One turn moves each row of this set onto another row. After a few examples, where does it send each row asked below?
gipep: [  9  10  18  -5  13 -10   7 -10   7  -4  -5 -22   4  -4]
gusa: [  0 -13 -19  10  -2  21   8   4   0   6   0  10  -5 -11]
suro: [-21  -2   2   3  -3 -16 -15  15  15  -9   8  13   6   7]
bilu: [  5 -11 -14   5  -1  22   9   5  -4  12  -5   6  -7 -10]
duti: [  7  15  13  -4  11  -7   8 -10   6  -4  -8 -21   6   4]
duses: [  4  12  20  -3  16  -6   4  -9   6  -8  -7 -23   2  -4]
las: [  3 -10 -16   6  -2  26  11   3   3   6  -1   9   0 -12]
vok: [-24  -4   0   5  -7 -18 -15  14   6  -4   4   8   9  10]
Zapur: [  9   3  -2  -1 -11  10  -6  -3 -11  -1   3  -4  -3 -32]
lesar: [  6  17  18  -4  13  -7   4 -10  10  -8  -4 -21   6  -4]
zigi: [  8  14  18  -8  13  -7   8  -8   8 -10  -4 -20   2  -1]
lag: [-24  -2   3   5  -7 -16 -10  14   4  -9  11  11   4  12]
Mam: [  0 -15 -13   7  -3  23   9   0  -5  10  -3   6   4 -14]
dapu: [  6  17  18  -7  15  -3   3 -10   5  -4  -8 -20   4   3]
fen: [  1 -13 -14   9   0  25  12   1  -6   4  -4   3  -2 -14]
fip: [  5  24  12  -5  -7  -9  -4  -4  -8 -16  12  -8  -6  -9]
surop: [-18   7   1   4 -19   3 -16   4 -13 -12  14   8   5 -11]
fefom: [  8  15  13  -2  15   1   7 -14   8  -7  -8 -21   5  -3]
feto: [-23  -1   0   6  -6 -16 -14  16   7  -8  10  12   4   6]
nif: [-25  -5   3   8  -3 -15 -13  18   4 -11   7  12   0   8]
Vav: [-23  -1   5   6  -2 -19 -17  12  10  -9   6   7   5   7]
rel: [  4  -9 -16   8  -2  25  10   2  -2   7  -1   5   0 -14]
povik: [  5 -13 -19   6  -4  19  11   2  -1  12  -6   3  -1 -10]
tikod: [  6  15  16  -6  15  -2   6 -12  13  -5  -7 -20   7  -3]
kadi: [-22  -3   4   3  -4 -15 -17  17   4  -2   5  12   5   8]
bamer: [-26  -4   3   2  -5 -13 -12  15   5 -11   9  12   7   9]
sirub: [  4 -14 -13   5  -2  23   9   1  -2   7  -3   5   0 -17]

vok turns into povik
nif turns into fen
Now find these:
lag turns into Mam
Zapur turns into fip
fefom turns into Vav
bilu turns into dapu
sirub turns into zigi
suro turns into las
feto turns into rel

One turn moves each row of this set onto another row. After a few examples, where does it send each row asked below?
dugug: [  3   4  17   8  -2  20  19   6  -4  15  24 -16 -15   4 -13   4 -18]
ranip: [ 18  22   6 -17  -9  -5 -12  -4  13  13   7   2   2   2   9  17   5]
Sobot: [ -7   0   6  -5   2  -8  19   7 -21   1  17 -28   5  11   6   4  -1]
mumom: [-11 -10  10   9  22  15  14  13  -7  17  13 -18 -11  -5   7  16 -16]
firuf: [ 11  12   8   0  10  -3 -33   0  12  11  16  10  -8   1  12  20  -5]
dep: [  0  11  14   6   9  11  13   5 -14  -3  14 -22 -30  10 -10  -2   1]
Patos: [ 30   9  32  -1 -13   8   1   7   0   0   8 -11  -4   1  -4  -7  -7]
nir: [-10  -1  18  -4  13  -8 -18   3  -9 -11   3 -14  11  10  18   2   7]
sene: [  4  14  17   0   4  10  -2   6  25  25   8   9  -6  -2  10  10 -22]
balil: [ -9  -9  18 -11   5  -6  17  13  -7  15   0 -14   9  10  12  -1 -16]
vesu: [ 10  12   5  -2  -2   0 -38   6 -15  -1  15   1  -5  -7   5  10   9]
depen: [  4  10   5  -4  14   0 -27   3  12  16   1   7 -10  -5  20  21  -8]
labi: [-11  -3  12  13  20  13  17  18  -7  11   5 -13  -9  -7   4  16 -18]
tano: [  3  14  19  -3  11   8  13   8 -17   4   9 -25 -30   3  -8   0   1]
sasu: [ -7   2  18   5  14  16   6  10  19  24   4  -3  -8  -2  11  15 -27]
posud: [-11  -2   2 -15   9  -6 -31   0 -15  11  10   7  -8   2   7  15   8]
sobe: [ -4   6  23  -5  -3   7 -19  10 -27  -2   6  -4 -16   1  -7 -12  12]
nusu: [ 23  15  17   0  -7   4 -36   6 -14  -3  17   1  -3 -11  -2   2   1]
riv: [ 14  -4  17   6 -12   0 -21   3  -3   6  33  -5   6   6   1  12  10]
res: [  8   1  14   5  -6  16  -4   9  15  10   6   0  19 -15  15  15 -15]
sib: [  0  15  14  -9   2 -10  -1   6 -20 -11  -1 -24   4   4   8  -3   7]
sut: [ 15  15  12  -5 -11  10  -7   7 -25   1  20 -12 -13  -1 -17  -6   2]
movo: [ -9  -4  13 -15  17 -11  -5  -2   4   6  -3  -9   2  20  18   2  -4]
gebar: [ -6   4  26  -6   3   9 -22  14 -27   0  11  -6 -11  -4  -7  -7  16]
kulos: [-10   1   0 -18  16  -1 -28   0  -9  13   7   2 -12   6   6  14  12]
fizo: [ -8   5   3 -15  18  -4  -2  11  -2  22 -12   3 -11  -8  13  20 -17]
Muvad: [  2   2  13  10  -4  24  11   5   6  18  28  -6  -4  -3  -5   7 -20]
Fega: [ 22  19   8  -1 -12  16   0  -3 -12   0  25 -14 -15  -1 -16   1  -7]
sul: [ 18   3   5   6   2  13   8  -8  14   1  22 -19  -5   8   5  18 -14]
mogef: [ -6   3   8 -18  18   5  -4  15   2  24 -11   4  -7 -12  15  12 -15]

Muvad turns into Fega
dugug turns into sut
Sobot turns into sib
Now find these:
res turns into sul
posud turns into fizo
gebar turns into kulos

One turn moves each row of this set onto another row. After a few examples, where does it send each row asked below?
bofur: [  1  10  16  -9   5   0 -36  38  -8   2   7 -10  20  -3  -7  -5  -6]
kineg: [ 11   5  -1  -5   1  -1 -47  38  -3   6   2  -9  14   4  -6 -12  -8]
Vusu: [  5  -1 -12   6  -9 -10 -15  -1  -2  -6   9 -14  -1   0  -2 -10 -22]
vuva: [ 23  10  -9   5   7 -12 -23  -8  19  16  -2 -29   6   0   0  15  11]
kavom: [ 25   0 -22  -5  18   1 -29   1   6  13   3 -35   2   0  -7   5  16]
Musuk: [ 12   1  -5  -8  12  -1  -3  42  -4  10   0   0 -12 -11  -7  28  -6]
Rozuk: [ 25  18  14 -22  27   2  -3  15  -1  14   1  -6   0  -1   0  11  13]
badur: [  4   0  -4  -4   9  -5  -8   0  -5  -6  16 -17   3 -12  -8 -16 -16]
Gipu: [ 10  -3 -13  -4   7  -4 -13   1  -5  -5  14 -16   0  -6  -8 -18 -19]
bug: [ 21  14  11 -10  15  -7 -34  29   5  10   1  -5  23  -4  -8 -12 -16]
Kom: [ 35  10 -12  -7  15  -1 -12  -2   4  15  -8 -29  11   5  -3  19  -5]
Mesuk: [ 10  14  14  -9   2  -1 -30  35  -7   5  -1  -7  23   1  -4   1 -18]
Bavib: [ 15   2 -12   5  12 -18 -20  30  21  18   2   1 -18 -15  -6  12   6]
Tuz: [ 33   5 -16 -15  16   1 -29  19   5  18  -2  -7 -14  12   1  -3  17]
vaz: [  2   3  -4   6  -1 -14 -12  -5   5  -5  14 -15   1  -9  -4 -14 -15]
bop: [ 15   6  -9  -3 -10  -5 -32  20   5  15  -4  -7 -16  18   9  10  20]
Kes: [ 14   1  -9 -11  10  12 -14  11 -15   5   2 -36   6   5  -5  23   9]
poro: [ -1   2  -2   6  -8 -12  -9  -2  -2  -7  12 -15   1  -4  -2  -7 -19]
gepil: [  7  -3 -12  -4   1  -1 -10   4 -11  -8  11 -17   0  -2  -7 -11 -23]
Zekod: [ 18   0 -22   2  -5   0 -30   5   1  11  -4 -33   0  13   1  19   9]
vibo: [ 37  19   2 -13   9  -6 -10  11   8  20 -11  -1  -3  13   6  14  -2]
muri: [  8  19  20 -10   0  -4  -5  17  -2  11   0  -6  -2   6   8  25  15]
Tive: [ 28   4 -14  -1  13 -14 -11  32  15  19  -6   4 -14  -8  -6  19 -10]
lavov: [ 10   9   5   0   8 -14  -2  33  10  13   0   2  -9 -16  -5  29  -4]
batug: [ 12  11   3  -1  -1  -2  -8   1  -2   8  -3 -31  12   4   2  32   4]
bavu: [ 21   6  -3  -6  25 -10  -5  32  12  16   2   1  -9 -20 -11  17  -2]
zotad: [  5  -3 -14   3  -2  -9 -19  40   5  12  -1  -1 -20  -6  -3  24   2]
nivag: [  2   1  -6   1   3   0 -25   4   0   7   7 -37   2  -1  -2  19  25]
pok: [ 16  -5 -21  -3  14  -5 -22  40   8  14   2  -2 -21 -11  -9  12   4]
rad: [ -3  -2  -5   2   2  -8 -15   0  -2  -7  18 -18  -1 -10  -6 -16 -10]
kos: [  0  -1  -3  -3  11  -5 -12  41   1   9   7  -4 -16 -17  -8  21  10]
banet: [ 14   8   1 -19   2  12 -13  28 -19   8  -2  -9  -8  16   4  20  10]
Lape: [  3   5   2 -12   7   3 -25  24  -5   8   8 -12 -13   4   2   7  33]
mubit: [ 12   9   4  -1   5 -10 -48  30   9  10   3  -7  15  -2  -6 -16  -3]
tiro: [ 12   1 -10   0  -2  -7  -8  -1  -4  -5   7 -14   2  -1  -4 -10 -28]
Zugin: [ 20  13   4  -2   2 -11 -42  29  10  12  -3  -4  19   3  -4 -11 -16]
Kofo: [  1   9   9  -1  -7  -4 -43  37  -4   4   3  -9  16   3  -3  -4  -6]
big: [ 18  11   4  -8  22  -1  -8  -2   3  11   3 -33  13  -7  -5  19  12]
Vup: [ 11  18  21  -5   6 -10 -30  29   5   8   1  -5  25  -4  -5  -3 -14]
kob: [ 27  17   3  -6  13 -14 -22   7  22  21  -1  -4  -7   2   4   1  21]

banet turns into vibo
Kofo turns into Vup
Now find these:
gepil turns into tiro
nivag turns into big
Bavib turns into kos

